X =
11,-20,-67,10,8,25,29
53,-21,-49,0,-11,47,4
27,-20,-68,10,-3,25,38
30,50,-21,10,72,33,33
Rows and columns are counted from 1.
row 1 col 1 => 11
row 3 col 4 => 10
row 1 col 3 => -67
row 4 col 4 => 10
row 4 col 1 => 30
row 2 col 6 => 47
row 4 col 3 => -21
row 3 col 6 => 25
row 2 col 7 => 4

B =
[[-18  10  25 -11 -22 -15   7  -7  25  -2  30  25 -11]
 [ 26  -8 -17  -1   9 -59  10  -5 -21  23 -34 -21   3]
 [  8 -40 -11 -18  34  86 -30  -7  -8 -31  15  -8 -10]
 [-48   0 -35 -30  22  16   2   4  27 -25  47  27  22]
 [ -9  28 -42  -3  -3   7  14  27   5 -22  -1   5  21]
 [ 21   3 -22  -5   3  38  19  -2 -11  21 -23 -11  14]
 [  4 -28 -33 -32  39  27 -16  -9   5 -27  28   5   9]
 [-19  22 -30 -24   3  -7  14   9  32 -11  35  32  26]]
Rows and columns are counted from 1.
row 1 col 1 => -18
row 2 col 12 => -21
row 3 col 11 => 15
row 8 col 8 => 9
row 2 col 7 => 10
row 7 col 11 => 28
row 1 col 11 => 30
row 5 col 13 => 21
row 8 col 1 => -19
row 8 col 3 => -30
row 2 col 13 => 3
row 3 col 8 => -7
row 8 col 12 => 32
row 8 col 5 => 3
row 6 col 12 => -11
row 2 col 11 => -34
row 6 col 10 => 21
row 7 col 5 => 39
row 4 col 6 => 16
row 5 col 12 => 5
row 5 col 9 => 5
row 1 col 4 => -11
row 2 col 1 => 26
row 6 col 4 => -5
row 4 col 2 => 0
row 4 col 4 => -30
row 4 col 5 => 22
row 4 col 11 => 47
row 1 col 6 => -15
row 6 col 8 => -2
row 1 col 2 => 10

M =
[[3494, 3374, 3571, 4056, 3876, 3836, 3548, 6612, 3915, 5051, 3639, 4407],
 [3147, 2926, 3308, 3399, 3518, 3181, 3821, 7445, 3680, 4055, 4829, 5110],
 [6154, 5898, 6133, 5652, 5812, 5827, 8017, 5348, 5277, 7859, 2894, 6090],
 [5127, 4762, 5211, 4241, 5019, 4370, 7108, 6149, 4636, 4184, 6682, 5046],
 [3930, 3840, 3942, 4610, 4202, 4530, 3324, 5441, 4195, 5748, 3153, 4052],
 [3636, 3509, 3722, 4088, 3951, 3916, 3758, 6383, 3982, 5009, 3801, 4636],
 [4083, 3410, 4472, 3484, 3882, 3868, 4694, 5941, 3999, 3815, 7406, 8110],
 [3420, 3357, 3295, 3715, 3789, 3340, 3206, 5913, 3873, 2973, 5262, 2320],
 [5460, 4924, 5656, 4548, 5026, 4980, 6788, 5038, 4786, 5274, 6284, 7339],
 [4012, 3747, 4265, 4016, 4048, 4096, 4501, 5873, 4094, 4920, 4645, 6718],
 [3724, 3409, 3897, 3907, 3859, 3960, 3613, 5820, 3964, 4432, 5171, 5643]]
Rows and columns are counted from 1.
row 1 col 1	3494
row 6 col 10	5009
row 1 col 5	3876
row 3 col 10	7859
row 4 col 3	5211
row 10 col 1	4012
row 4 col 4	4241
row 9 col 1	5460
row 3 col 1	6154
row 11 col 2	3409
row 6 col 5	3951
row 9 col 5	5026
row 9 col 9	4786
row 7 col 11	7406
row 4 col 10	4184
row 2 col 2	2926
row 3 col 2	5898
row 9 col 8	5038
row 4 col 5	5019
row 1 col 11	3639
row 2 col 10	4055
row 8 col 1	3420
row 8 col 12	2320
row 7 col 7	4694
row 11 col 11	5171
row 2 col 8	7445
row 8 col 2	3357
row 4 col 11	6682
row 10 col 4	4016
row 11 col 4	3907
row 8 col 11	5262
row 11 col 5	3859
row 1 col 12	4407
row 5 col 10	5748
row 5 col 3	3942
row 7 col 8	5941
row 2 col 6	3181
row 1 col 10	5051
